In the data rows, 128 means zero.
Two rows play each game, the first against the second. How much does the first row win by? 20 is about a draw, 40 a big win and 0 a big loss. Wins can go round in a circle: one row can beat a second, the second a third and the third the first. Each row has two weighted sums of its numbers, A and B, taken from their middle values. A row wins by its A times the other's B, less its B times the other's A.
[119 157 121 155 105 149 131 103 107 146 139 124 121  84 127 133]
[135 123 143 141 151 117 147  93 136 130 116 119 144 129 121 114] 25
[147 135 118 129  97 129 113 112 121 142 126 116 122 123 127 107]
[132 130 137 136 117 125 127 110 128 152 113 128 128 128 135 157] 12
[105 145 132 112  95 123 109 107 137 142 125 135  99 109 121 128]
[135 165 145 134 146 104 139 128 134 152 139 117 144 151 125 107] 22
[126 128 117 122 116 124 128 152 112 129 115 134 133 146 135 153]
[121 126 144 160 120 165 100 127 141 131 130 152 131 136 134 127] 27
[128 127 118 117 109 126  94 109 175 112 119 132  97 150 145 150]
[145 147 158 133 141 148 116 115 124  89 113 131 122 135 153 115] 13
[120 120 126 135 123 132 135 125 117 132 124 139 139 113 134 115]
[127 125 119 107 121 139 113 115 116 120 119 152 120 129 121 136] 18
[133 137 114 126 137 136 106 171 119 136 152 122 125  88 130 142]
[218 200 212 236 185 194 193 155 171 194 200 229 175 149 214 227] 19
[141 106 130 124 131 130 130 114 134 134 134 126 134 102 118 135]
[129 139 126 125 125 138 116 107 110 131 156 137 134 141 129 128] 20
[134 144 125 138 132 151 114 127 114 142 146 126 123 130 125 118]
[121 115 123 140 157 141 129 117 133 130 127 116 139 120 124 127] 21
[135 133 141 152 127 150 151 124 122 128 123 130 142 104 113 115]
[115 120 116 126 139 146 120 109 109 122 152 146 142 118 141 121] 23
[126 134 142 123 128 133 126 102  98 110 130 118 118 117 130 145]
[141 131 122 132 120 129 118 104 102 142 121 125 115 144 110 116] 21
[107 135 114 130 133 127 128 116 122 140 126 132 140 126 134 137]
[145 138 131 106 115  93 137 110 110 134 135 132 125 146 131 125] 14
[ 96  92 128  89 151 159 157 168 127  97  87 110 154  96 108 105]
[101 170 177 150 106  92 114 156 138 161 172  93 106  79 126 109] 14
[115 142 134 138 131 118 101 109 139 127 148 124 102 120 140 132]
[150 114 111  96 115 140  93 107 127  94 136 139 119 138 134 135] 18
[145 100 109 123 126 103  90 154 133 103 119 140 119 153 125 137]
[136  97 120 134 142 113 123 113 147 117 116  94 130 122 126 128] 24
[111 139 127 146 113 132 116 117 130 162 136 142 112 114 121 137]
[120 129 143 133 144 130 150 122 133 128 114 129 138 114 125 143] 20
[136 126  93 108 165 143 146 137 109 129 122 137 154  88 121 125]
[ 87 167 169 149 105  79 113 156 132 151 171  97 109  96 115 100] 30
[138 121 122 134 152 135 131 124  99 154 136 134 127 125 127 127]
[131 130 119 125  90 135  86  96 153 109 133 124 101 122 129 129] 19
[132 143 115 125 129 129 118 133 111 141 136 119 128 115 132 118]
[124 115 139 129 119 112 105 114 115 116 137 123 123 122 136 132] 22
[112 127 115 122 124 124 128 120 124 142  96 134 110 145 123 126]
[146 122 141 134 139 144 121 107 108 131 122 115 116 132 126 113] 15
[129 131 109 123 113 129 118 121 119 132 127 134 124 110 104 121]
[140 114 138 125 118 131 128 124 114 128 122 125 119  99 114 137] 22
[125 121 119 127 135 128 128 111 111 161 123 147 134 129 130 139]
[133 133 109 108  88 150  94 124 156 114 137 150  86 122 122 148] 19
[126 125 131 120 111 151 100 131 114 136 138 114 114 137 142 141]
[140  79 117 134  69 113  97 117 144 115  95 156  83 126 150 166] 22
[118 116 139 136 134 132 126 107 120 116 119 145 119 121 125 118]
[115 138 129 147  88 146  76  91 146 124 114 155  77 125 140 138] 26
[145 121 127 154 115 136 119 133 110 139 119 123 132 150 125 165]
[147 139 129 108 141 144  96 126 110 117 140 112 120 130 144 150] 21
[117 130 128 117 138 133 125 106 117 114 139 129 140 136 116 123]
[146 121 141 143 142 134 173 140 152 139 130 131 155  88 146 126] 14
[118 118 136 146 128 109 140 101 123 140 161 118 113 134 127 136]
[122 116 141 137 136 139 147 129 104 144 131 133 132 101 139 106] 9
[133 151 112 138 126 142  93 133 137 133 122 118 123 129 126 135]
[156 144 118 132 151 117 167  91 149 134 157 146 146 133 135 142] 24
[131 134 115 128 126 129 113  87 120 134 141 115  97 119 125 127]
[103 127 145 147 123 140 140 118 104 116 141 113 127 135 124 120] 12
[118 132 123 121 166 128 135 102 108 113 131 114 144 148 144 122]
[126 104 129 124 155 147 142 116 109 136 119 136 146 133 118 125] 22
[128 127 145 133 120 120 126 130 105 137 121 123 136 132 120 138]
[ 98 180 166 171 100  95 111 121 167 181 157  76  90 112  75 100] 21
[122 131 125 126 133 128 128 130 110 113 121 126 132 121 131 140]
[ 39 195 217 209  97  38  73 161 209 212 207  51  87  80  33  30] 25
[153 123 140 126 128 123 137 125 122 146 115 128 131 143 136 142]
[ 94 159 170 187 110 111 133 171 127 159 164 119  89  85 102 115] 21
[142 127 162 114 129 114 129 121 100 128 131 121 137 161 133 122]
[120 112  88 113 130 172 127 144 114  97 107  97 149  86 125  99] 5
[116 127 101 124 104 124 111 122 157 128 124 111  82 151 136 140]
[127 123 112 103 107 117 114 172 124 115 129 127 124 157 144 136] 15
[136 139 128 142 126 121 120 171  99 145 133 118 136  94 139 120]
[192  79  88  75  69 105  64 135 208  90  98 196  82 164 203 183] 6
[149 106 121  90 117 139 108 122 130 103 118 148 123 142 130 143]
[164 181 150 141 155 140 158 106 183 160 143 165 171 151 151 167] 25
[126 133 135 142  72 133  91 128 145 154 130 112  71 126 130 108]
[128 119 137 140 127 152 143 170 119 131 123 127 155  98 128 114] 17
[137 127 117 126 155 139 151 108 142 126 125 139 143 110 116 100]
[133 110 117 128 136 131 147 112 141 123  90 103 137 116 141 138] 22
[137 116 143 148 103 118 114 143 176 139 147 115  97 127 109 120]
[ 86 193 185 186  94  85 111 164 157 180 182  85  97  90  82  88] 12
[137 120 134 126 138 143 145 126 125 120 129 125 121 150 127 140]
[ 36 186 207 180  82  85  78 139 195 186 194  52  81  75  18  49] 14
[134 146 125 110 111 118 134 119 118 152 127 136 132 124 118 114]
[134 121 128 128 146 136 126 126 114 137 157 129 146 104 108 138] 22
[122 116 110 165 130 117 127 117 127 120 147 139 143 122 114 133]
[ 30 192 185 215  74  65  92 141 191 187 220   3  71  93  31  46] 30
[120 126 127 138 103 132 135 130  82 131 121 128 130 154 135 143]
[ 68 200 210 202  94  63  65 134 180 199 206  41  76  96  52  41] 12
[107 103 138 154 121 142 121 102 117 140 123 128 109 112 133 128]
[123 150 149 143 121 106  99 140 107 135 143 125 107 115 111 126] 26
[120 118 145 123 105 123 127 107 125 115 142 139  96 131 116 136]
[119 113 103 134 130 165 114 186 136 111  96 118 139  98 126 135] 28
[134 121 137 136 183 125 160 131 140 151 134 151 173 139 102 126]
[127 114  98 104 149 157 137 175 117  82 106 104 145  84 128 104] 34
[118 132 107 130 143 140 134 129  90 134 151 164 132 113 123 142]
[142  76 101 116 126 131 133 125 126 125 105 114 140  96 113 135] 26
[128 104 130 100 115 107 100 114 130  85 116 125 116 108 158 160]
[139 119 120 134 122 131 111 101  86 140 131 115 140 130 139 133] 20
[136 125 134 122 152 115 151 123 109 109 139 125 154  95 124 148]
[116 135 131 120 121 109  83 129 135 124 158 118  86 106 129 147] 17
[125 120 120 115 103 120 120 159 120 132 129 140 146 153 157 101]
[ 33 230 233 212  71  56  82 160 197 228 224  27  61 101  21  13] 16
[126 129 133 129 135 139 126 122 118 115 130 140 132 140 118 144]
[129 134 138 124 128 115 110 129 114 127 150 122 131  86 119 141] 25
[122 151 140 157  94 141 110 136 121 154 149 155  97 136 123 140]
[204  79  78  97  68 102  95 126 212  77  75 208  76 163 199 187] 14
[125 126 139 140  98 118 116 113 122 108 116 127  81 141 142 138]
[144 148 155 147 152 163 136 131 135 168 161 138 115 166 140 131] 19
[135 134 147 137 145 112 136 116 111 143 139 117 122 155 119 136]
[136 154 153 126 109 116 129 134 115 121 138 138 138  98 121 129] 19
[161 199 182 182 152 202 169 169 136 190 193 164 150 162 160 150]
[ 95 121 112 125 140 145 140 131 135 100 114 142 134  92 123 105] 23
[127 134 136 129 135 131 142 145 121 128 137 148 134 121 124 142]
[132 139 149 138 132 138 157 107 149 162 173 144 170 145 136 132] 22
[135 104 130 108 140 150 150 164 119 102 117 109 154  99 116 125]
[170  73  94 100  88 126  79 123 178  78  93 164 103 144 136 181] 8
[115 127 137 112 102 129 101 132 127 116 132 134 141 136 129 112]
[147 153 143 147 175 134 154 129 192 155 136 145 177 159 164 153] 16
[112 114 164 137  91 123  96 110 173 139 121 104  81 140 109 127]
[120 103 138 135 145 124 139 155 107 138 137 123 149  91 150 120] 9
[114 120 114 121 131 137 127 149 106 100 104 131 125  76 122 107]
[157 138 125 146 111 128 140 110 118 154 106 116 105 123 133 132] 16
[132 137 127 108 149 113 120 164 117 131 106 117 121  91 141 128]
[136 134 141 121 131 118 123 203 126 127  86 163 130  88 136 125] 20
[145 165 172 139 156 151 176 126 148 141 170 138 143 155 154 135]
[113 109 123 104 159 134 150 119 168 119 117 132 170 129 136 127] 23
[148 151 169 142 187 109 153 103 184 143 157 134 174 119 128 129]
[ 99 120 135 126 131 135 137 102 123 143 136 137 130 103 113 106] 24
[128 125 141 136 127 101 128 117 125 120 127 157 132  94 119 134]
[104 118 123 120 155 119 149 126 135 122 135 134 151 129 133 105] 24
[102 197 187 157 115  67 118 193 129 175 155 102 119  85 114  87]
[106 164 163 147  89 119  72 133 130 145 160 108 106 119 103 114] 9
[138 137 128 127 144 134 107 119 115 136 118 141 131 103 114 138]
[135 152 125 125 131 121 138 129 106 137 143 143 142 150 120 149] 11
[114 134 154 148 109 121 126 128 117 145 136 104 107  99 112 120]
[135 141 129 149  93 145 101 136 136 162 117 143 116 104 122 136] 17
[160 145 173 178 170 139 149 112 153 162 171 157 161 150 159 170]
[125 143 130 110 133 153 146 105 116 128 120 122 168 121 122 144] 14
[131 125 119 136 131 142 134 139  98 125 140 131 116 127 109 152]
[133 114 121 123 139 124 129 144 116 136 112 137 135 159 139 130] 18
[160 166 157 165 148 148 163 133 118 188 161 144 168 174 155 148]
[139 101 112 116 141 120 152 133 121 128 104 133 140 103 130 129] 22
[149 109  76  93 124 114 102 113 144 103 121 142  98 146 139 168]
[132 104 129 144 132 119 139 113 119 143 138 120 145 137 132 143] 14
[ 94 147 165 155  95 129  91 119 123 136 159 115 113 128 102 106]
[131 118 120 117 123 125 130 100 106 139 148 116 135 136 125 115] 20
[139 116 138 134 138 143 116 149 108 105 132 112 137 126 129 122]
[122 147 147 137 107 146 138 113 126 141 154 118 105 123 124 108] 31
[102 101 110 101 143 165 162 162 134  76  97 102 143  98 101 109]
[127 124 121 154 188 130 166 125 120 119 112 106 145 120 113 120] 16
[114 112 133 125 113 123 128 126 104 125 151 119 126 150 152 135]
[139 111 138 132 131 111 160 121 101 127 131 110 120 124 139 124] 6
[121 116 107 105  74 123  68 122 187 117 109 151  93 148 159 149]
[135 134 128 120 120 103  95  99 121 136 119 124 128 118 137 103] 23
[112 134 131 129 143 127 126 202 101 135 138 125 157 161 116 121]
[126 102 109 140 149 144 145 110 130 122 113 134 146 115 143 105] 27
[239  40  44  44  77  49  96 163 237  45  78 235  82 165 243 209]
[146 137 142 140 132 130 133 120 130 133 129 100 121 143 134 121] 15
[106 125 124 135 112 117 100 109 156 119 137 112  86 122 135 117]
[127 129 150 130 119 134 155 242 107 157 140 140 123 190 124 131] 16
[141 126 118 125  77 132 103 118 146 132 121 146  97 115 127 105]
[128 110 121 132 161 110 154 100 123 145 126 128 148 143 114 129] 21
[106 124 103  95 156 168 125 205 109 102  91 141 156  67 116 110]
[126 113 127 120 151 143 156  99 148 116 105 117 168 103 131 128] 32
[128 101 106  89 154 159 170 142 150 117  89 125 170 105 116 118]
[132 145 145 164 121 110 135 148 128 153 130 132 120 121 139 123] 18
[153 141 153 153 140 140 128 137 118 147 148 132 127 153 134 127]
[147 113 117 118 145 139 164 116 120 107  96 118 163 133 108 105] 26
[138 138 137 136 114 129 124 129 116 133 128 136 110 105 110 123]
[136 161 136 136 123 152 128 205 114 151 137 157 146 199 119 136] 17
[132 138 128 127 115 118 104 115 148 147 152 115  95 113 120 119]
[115 142 130 146 121 144 149 105 103 143 135 136 146 144 116 130] 20
[119 155 134 143 106 131 110 135 143 158 157 109 125 108 114 110]
[136 133 125 128 138 122 142 117 132 127 105 130 139 144 139 128] 21
[130 104 124 132 157 144 104 158 102 119 124 127 122  74 138 131]
[140 169 153 136 154 146 149 100 127 145 134 126 141 146 134 126] 21
[129 124  97 105 146 168 126 174 156 112 123 102 153  97 139 112]
[129 114 126 122 158 128 155 125 137 107 129 119 128  97 119 114] 36
[122 149 155 131 106 113  95 136 142 173 166 116 100 106 125 121]
[ 93 100 106  98 178 152 161 132 155  79  98  96 170 105 104  91] 26
[142 112 138 134 144 142 154 151 107 150 122 108 150 132 140 137]
[121 135 143 124  91 131 113 127 121 107 128 137 141 128 138 159] 17
[128 157 126 157 127 138 145 122 120 133 150 130 156 158 122 153]
[120 140 100 115 144 133 111 137  92 140 115 126 109 142 138 127] 15
[111 141 172 155  69 122  78 126 168 153 152  99  90 130 103  95]
[144 110 134 119 127 118 115 102 118 133 129 126 154 136 136 121] 19
[132 127 115 112 152 122 138 127 125 124 118 142 145 107 125  96]
[122 117 124 126 140 140 117 144 104 115 119 148 135 171 127 126] 21
[174  85  77  72  92  83  98 169 140  96  74 139 106 172 133 154]
[126 144 123 145 124 138 132 121 107 144 134 135 131 112 129 126] 23
[111  93  94 137 165 147 164 135 149 105  92  99 159  96  96 113]
[117 110 129 113 127 115 140 137 111 117 127 138 127 144 133 133] 28
[133 128 148 116 134 131 146  85 120 127 139 121 131 133 126 143]
[208 102  89  76  89 113  75 134 210  74 104 175  56 155 197 203] 31
[143 144 126 121 124  89 140 150 135 114 116 128 129 169 144 142]
[130  97 111 135 102 140 114 121 130 131 115 133 136 140 125 133] 21
[131 149 155 139 142 141 135 119  98 161 138 122 128 152 116 164]
[140 128 118 128 100 114 116 109 121 129 122 135  97 161 146 136] 5
[133 136 133 139 135 153 130 150  97 131 138 142 134 146 145 134]
[166 133 134 126 138 139 115 130 136 123 110 130 125 142 117 134] 20
[119 105 135 123 119 125 151 145 120 140 121 125 126 151 128 125]
[136 156 108 114 132 133 120 129 135 140 153 119 124 151 125 109] 15
[130 130 148 144 136 115 124  91 125 134 130 136 145 141 119 139]
[133 117 115 120 117 128 112 103 123 124 144 126 122 138 127 123] 18
[147 116  82 112  89 125  83 118 148 101 117 160 116 142 152 134]
[131 140 143 139 147 127 126  92 116 146 128 138 140 141 124 123] 20
[ 97 160 164 173 114  92  97 132 127 164 152  88 110 117 126  97]
[ 60  78  74  84 176 170 173 127 222  73  87  72 183 101  61  65] 30
[111 112 110 109 168 114 164 109 138 112 120 122 157 127 125 113]
[130 133 139 130 164 131 146 113 113 128 158 133 140 135 142 143] 22
[145 142 103 121 142 146 135 106 122 137 133 114 145 134 126 163]
[ 68  93  80  82 186 157 187 134 207  59  59  40 177 100  67  56] 17
[127 145 114 137 125 122 133 120 118 134 131 121 120 124 128 131]
[124 151 136 132 152 127 129 126 112 134 142 112 121 115 117 125] 21
[130 112 126 132 130 123 131 122 125 114 142 129 122 133 111 115]
[ 98 123 133 148 131 148 126 106 104 147 111 121 137 143 126 110] 26
[117 144 123 121  94 121 129 134  98 176 115 125 111 121 120 112]
[137 134 110 137 134 122 133 123 112 136 123 129 137 125 126 131] 26
[129 157 156 156 120 112 130 122 126 158 138 119 101 101 102 125]
[127 126 129 129 141 143 141 134 116 122 140 129 152 124 128 139] 23
[153 140 151 153 153 129 195 103 164 143 121 153 161 141 134 161]
[127 127 123 113 137 127 152 103 121 125 115 135 130 100 119 135] 18
[ 96  80  88  83 137 198 157 209 115  96  95  90 158  76 107 113]
[108 139 131 153 123 144 134 157 116 118 129 156 120  93 121 134] 8
[ 99  91  69 107 155 164 158 135 153  84  95  96 133  96 125  77]
[136 127 118 142 128 137 147  90 141 126 121 102 138 117 123 138] 20
[126 134 110 139  89 107 118 117 110 122 132 116 136 133 151 124]
[142 137 144 110 134 123 110 108 116 130 128 113 137  94 129 129] 15
